Some points:
c(-22, 13, 64, -17, 61, -13, 36, 49, -22, -66, -3, -18, -15, 26, -1, -42, 11, -18, 26, 14, 60, 33, -18,
  -26)
c(1, -10, -30, -37, -33, -19, -51, -7, 48, 17, -36, -4, -67, -47, -39, 41, -58, 1, -1, 9, 33, -23, -51,
  64)
c(-13, -20, 30, 29, 27, 53, 26, 27, 27, 34, 46, 1, 33, -6, -13, 77, 75, 4, -26, 13, 6, 9, -34,
  21)
c(-23, 28, 30, 23, -2, 10, 1, 1, -26, 45, -22, -58, -4, 53, -40, -6, -48, -52, -19, -67, -31, 2, -14,
  -27)
c(-5, -17, -46, 10, -9, 19, 14, -33, -14, 13, -2, -49, 59, 12, 10, 6, -46, -12, 25, 18, 14, 35, -6,
  6)
c(-15, -81, 3, 22, -73, 42, 82, -10, -38, 49, -23, -68, -18, 21, 33, 8, -44, 33, -29, 52, 4, -31, 6,
  -47)
c(43, 43, 72, 42, -7, -4, -32, 38, 20, 28, 15, 1, 9, -67, -13, 1, 4, 66, 5, -22, 27, 0, -8,
  -1)
c(16, 19, -12, 43, -4, 35, -21, -47, -5, 3, 41, -56, -38, 8, -4, -22, 23, -7, 7, 58, -50, 16, -60,
  17)
c(63, -83, 9, -6, -22, -22, -33, -48, -3, 30, 23, 55, 17, 43, -30, 2, 13, -42, 1, 14, -6, -54, -30,
  -17)
c(-21, 31, -26, -55, 21, 41, -2, 1, -9, -3, 68, 35, -2, 4, 33, 19, 7, -4, -59, 35, 44, -11, 26,
  -32)
c(-45, 18, 1, 8, -13, -7, -27, 13, -24, 30, -21, -18, -36, -17, 19, -1, -6, -23, 7, 4, 46, 27, 28,
  -30)
c(57, -15, -70, -28, -3, 65, -10, 53, -49, 30, -44, 1, -4, -23, 38, -34, 6, 1, 59, -28, 6, 16, -21,
  4)
c(-41, 25, -28, 4, -11, 20, -93, -56, -7, -11, 9, 15, -6, 37, 35, 39, 11, 15, -27, 11, -7, 6, -48,
  23)
c(13, 4, -15, 74, -17, -42, -28, -20, 17, 57, -34, 38, -84, 4, 35, -22, 39, 53, 11, -9, 16, 42, 27,
  -20)
c(9, 27, 62, 11, 25, -29, 11, -52, 8, 72, -58, -4, 24, 14, -6, -17, -21, -9, 67, 44, 14, -45, -18,
  47)
c(-26, 11, -76, 16, 35, -14, -7, 1, -24, -50, -42, -14, 16, 49, -23, 29, 10, -15, 30, -26, -4, 14, 3,
  10)
c(-7, 11, 3, -52, -49, -11, 1, -9, -35, -19, 66, -18, -9, 9, -26, -45, 70, -2, -35, 19, 66, -3, -2,
  49)
c(-13, 3, 11, 64, -64, -36, -28, 68, -56, -25, -15, 12, -32, 27, -8, 43, -31, -3, 19, 20, -13, 22, -24,
  17)
c(-68, 35, 11, 0, -59, 52, 29, 34, 61, 23, 94, 32, 42, -29, -6, 1, -9, 14, 26, 6, 10, -41, -13,
  42)
c(-2, -1, 46, -13, 2, -20, -17, -5, 38, -48, -59, 19, -24, 0, 17, 29, 37, -3, 34, 62, -16, -2, 35,
  23)
c(-24, 24, 39, -42, -22, -6, 23, 2, -42, 56, -1, -18, -3, -33, 34, 21, 29, 36, -7, -15, -49, 27, 27,
  -18)
c(3, 41, 53, 38, -1, -5, -7, 20, 74, 62, 65, -35, 15, 11, 11, 6, 29, -49, 33, 12, 39, -18, 26,
  -59)
c(19, -19, 44, -30, -32, -10, 15, -42, -7, -21, -50, 19, 7, 51, 34, 4, -7, 30, 44, -51, 71, -56, 6,
  -3)
c(-5, 1, -21, -28, 8, -69, -23, 41, -28, 24, -2, -11, -29, -23, -14, -30, 24, 7, -34, -19, -26, -59, -17,
  -21)
c(-48, 13, -16, 20, -15, -31, -10, -20, -13, -45, -17, -14, -19, 27, -34, 25, -1, -6, 7, -8, -3, 43, 61,
  4)
c(8, 49, -35, -10, 23, 8, 57, 9, -20, -71, 35, 18, -30, -24, -27, -76, -24, 10, -1, 43, 55, -36, -15,
  25)
c(29, 19, 2, -41, -49, 52, 24, 20, 9, -47, -16, -43, -5, 77, 2, 32, 4, 53, 4, 4, -23, -12, 2,
  -2)
c(28, 23, -37, -26, 10, -39, 27, 14, 4, -31, -31, -2, -17, -47, -5, 76, 9, -37, -7, -18, 15, -19, 15,
  10)
c(-81, -56, 93, -47, 25, 14, -6, 27, -28, 44, -28, -36, -1, 17, 9, 7, -83, 18, -89, 13, -29, 5, 22,
  -10)
c(68, -42, 28, -15, 10, 39, -2, 8, -4, -50, -22, 11, -24, -26, -30, -16, 24, -17, -11, 24, -41, 28, 31,
  -33)
c(24, 13, -27, -13, 48, -24, -6, 65, -3, 22, 0, -5, 36, 25, 20, -30, -23, 30, 31, 67, -16, -13, -63,
  -23)
c(-10, -29, -38, -79, -2, -22, 10, 36, 19, -57, 50, 38, 52, 10, 35, 12, 1, -45, 24, 1, 4, 21, 18,
  -4)
c(-49, 31, -14, -2, 26, -5, 54, -57, 10, 1, 26, 33, -52, -6, -18, -12, -51, -5, 7, -15, -23, 85, 13,
  -1)
c(15, -18, 29, -33, 31, -13, -14, 3, 51, -20, -31, 14, -1, -32, -43, -36, -34, -8, -30, 18, -29, 48, -29,
  -12)
c(59, -11, -12, 17, 47, 7, 2, -2, 29, 26, -7, 88, -4, 52, 45, 16, -35, -20, -2, -79, 9, 4, 20,
  32)
c(9, 2, 32, -34, -3, -12, -48, -16, -12, -8, 82, 1, -5, 0, 28, -30, 29, -76, -7, 14, -9, 36, 39,
  16)
c(15, 12, 33, -33, -10, 25, -8, 10, 17, 42, -58, -3, -12, 0, 12, 2, 32, -6, 23, 14, 42, -13, -1,
  14)
c(0, -44, -8, 18, -2, 17, -20, -10, -82, 28, 27, -2, -62, -26, -2, 3, -22, 35, 35, -14, 48, -36, 26,
  -52)
c(-38, -9, -43, -56, 30, 4, 4, -38, 78, -51, 38, -21, -37, 56, -67, -12, 12, 67, 9, 5, -64, 14, -23,
  -68)
c(-38, -29, 11, 60, 6, 60, 48, 43, 2, 7, 12, -36, -23, 17, -41, 35, 47, -1, -5, -62, 6, -23, -1,
  38)
c(0, -3, 4, 8, -33, 20, 3, 8, 8, -33, -26, -9, 55, -14, 55, -57, 15, -28, -50, 15, -47, -22, -14,
  5)
c(-25, -20, 28, 31, -8, -1, -21, -53, 49, -59, -32, -6, 14, 1, 68, -11, 8, -32, 53, 5, -6, 37, -27,
  26)
c(-4, 35, 16, 7, -17, 24, -41, 14, -23, -14, -65, 49, 30, -24, -18, -2, 6, -13, -9, 5, -14, 31, -14,
  29)
c(39, -6, -27, 49, -50, -21, 22, -55, 18, 29, -9, 8, 101, -28, -22, -13, -1, 57, -37, -52, 10, 11, 63,
  12)
c(-5, -1, 2, -13, 4, 2, -9, 9, -30, 3, -22, 74, -15, -41, -33, -60, -47, -21, 14, -28, 12, -31, -34,
  10)
c(49, 8, 25, -24, -66, -22, 0, -47, -19, -41, 4, 21, -16, 1, -21, 18, -5, -28, -5, -68, -17, 10, -37,
  -61)
c(-5, -31, 18, 22, 0, 50, -51, -2, -12, 26, 57, -6, -16, -5, 7, 8, -31, -19, 15, -18, 43, 46, -23,
  39)
c(33, -2, -27, -20, 75, -16, -29, -8, -40, 27, -14, 15, 26, 5, 32, -50, 34, 22, -1, 27, 27, 25, 30,
  21)
c(-5, -40, -12, -44, -19, -36, -14, -12, -1, -19, 13, 15, 42, -15, 26, 17, -15, 6, -1, -13, 28, -10, 4,
  -10)
c(48, 1, 19, -3, -4, -2, 11, 20, 1, -29, 14, 11, -7, -30, 12, 59, 18, 43, -34, -8, -37, 1, 69,
  5)
c(75, 22, 54, 1, 18, -43, 30, -47, -21, 8, 63, -2, 2, -8, -8, 20, -69, 33, 63, -22, -39, -4, 10,
  25)
c(-11, -64, -5, 25, 46, 1, 8, 2, 9, 41, 31, -101, 44, -33, -21, 36, 52, -27, 21,
  -24, -3, 48, -67, 0)
c(-38, -15, 7, -32, -55, -27, -2, 14, -19, -16, -34, -20, 6, -9, 32, -19, 11, -11, 16, -17, -1, 18, -20,
  42)
c(-18, 6, -29, -46, -85, -22, 25, -13, -15, 34, -18, -7, 24, -49, -13, -32, 46, -34, 42, 9, -49, -45, 27,
  20)
c(26, 9, -27, 20, -16, 18, 4, 51, 33, 40, 25, -5, -5, 60, -45, -1, 62, -35, -28, 6, 44, 16, 8,
  5)
c(-29, -5, 6, -12, 42, 45, 2, -19, -1, -25, 5, 62, -13, -1, -39, 18, 28, 38, 62, 3, -4, 4, -14,
  -40)
c(9, 6, -5, -4, 2, -58, 22, 57, -39, -29, 41, 14, 27, 16, -43, 11, -40, 22, 25, -10, -35, -16, 35,
  42)
c(33, 7, -20, -7, 25, -29, 29, 1, 47, 3, -58, 3, -18, -14, -17, -30, -7, -38, -19, -32, 12, 0, 24,
  4)
c(-29, -20, -4, 32, 4, -52, 69, 10, 1, -22, 33, 31, -8, -10, 45, -41, 29, 0, -31, 31, 0, 9, 29,
  27)
c(17, -6, -4, 22, -8, 29, -53, 50, 40, -20, 4, -6, 15, -44, 12, 11, -8, -23, 18, -57, -23, -4, -11,
  -30)
c(5, -63, 17, 30, 30, 15, -27, -18, 20, 16, 1, 15, -42, -29, -23, 53, -16, 10, -16, -9, -5, -6, -21,
  73)
c(-48, 22, -50, 23, 20, -32, 14, -18, 6, 28, 18, 22, 33, -44, 33, 21, 16, 9, 3, -16, -12, -26, -11,
  -49)
c(-33, -20, -17, 28, 2, 17, -39, -1, 45, -2, 1, -31, 19, 0, 36, -68, -29, 13, -15, -30, -21, -55, 43,
  6)
c(23, 7, -22, 27, 48, -38, -9, -21, 3, -35, 11, -8, -59, 15, -7, -11, 6, -11, -14, 24, -69, -54, 22,
  29)
c(32, 28, -26, -6, 3, -5, -7, -38, 11, 14, 1, 41, -14, -1, -46, 40, 11, -21, -48, -3, -6, 8, -18,
  -45)
c(-41, -53, -14, -5, 40, -86, 61, 58, 3, -8, 11, 33, -30, 34, 30, -65, 26, 27, -18, 10, 55, 8, -64,
  -10)
c(-18, 34, 11, 20, 21, 9, -22, -4, -22, -33, -19, -20, 0, -14, 16, -4, 29, -6, 36, -26, 3, -16, -3,
  -48)
There is one direction along which these points spread out most. How many in every 100 of the points above lie lower along it than each point below? Round to a whole number. More than half of the points above lie lower than the first one.
c(8, 13, 23, 15, 33, 29, 15, -76, -42, -34, -6, 12, 3, -23, 29, -21, 33, 26, -35, -7, -19, 17, -30,
  9) 63
c(2, 41, -36, -41, 47, 32, -15, -3, 57, -34, -38, -57, -22, -5, -9, -15, -21, 69, -32, -29, 28, 36, -5,
  18) 66
c(-1, -38, -16, 16, -45, -11, -58, 9, 20, -1, -2, -26, 72, -2, -80, -39, -14, 53, 16, 23, -3, 34, 93,
  -12) 31
c(16, 40, -16, -19, 22, -50, -11, 36, -47, 34, 32, -64, 6, 14, 74, 20, -32, -1, -31, 30, 3, -27, 40,
  6) 46
c(34, 16, -2, 23, -50, -51, 16, -17, 23, -15, -24, -18, 14, -9, -1, 34, -33, -6, -38, 74, 60, 7, -50,
  -46) 48
c(-12, 28, 13, 33, 52, 16, 32, -1, -45, -19, -29, -10, 61, -5, -10, 32, -6, 24, -75, -12, -7, 21, -64,
  -22) 31
c(77, 43, -1, -15, -40, 41, 44, 17, 41, 16, 13, 20, -41, 47, 25, -8, -31, -10, -12, -50, -75, 29, -24,
  -6) 39
c(-47, 15, -10, 72, 2, -2, -50, -2, 0, -28, -18, 8, 22, -9, 12, 3, -15, 6, 3, -24, -11, -60, -6,
  8) 30
c(-5, 1, -1, 66, -46, 52, 17, 36, -26, 50, -44, 41, 44, 33, 30, 9, -58, -9, 17, 98, 3, -5, 23,
  -14) 15
c(-24, -21, -15, -78, 14, 24, 28, -1, 18, 51, -13, 26, -15, -8, -3, 38, 1, 11, 37, 16, -67, 6, 20,
  -18) 45
c(-1, -43, -7, 25, 39, 31, 13, -11, 20, -47, -6, -7, 3, -41, -21, -7, -14, -61, -6, 6, 12, -27, 63,
  -31) 63
c(-17, 55, 3, -26, 21, 44, 23, -35, -33, 25, 26, -10, 12, 40, -56, 0, 59, -44, -28, 16, 29, -51, 20,
  25) 42
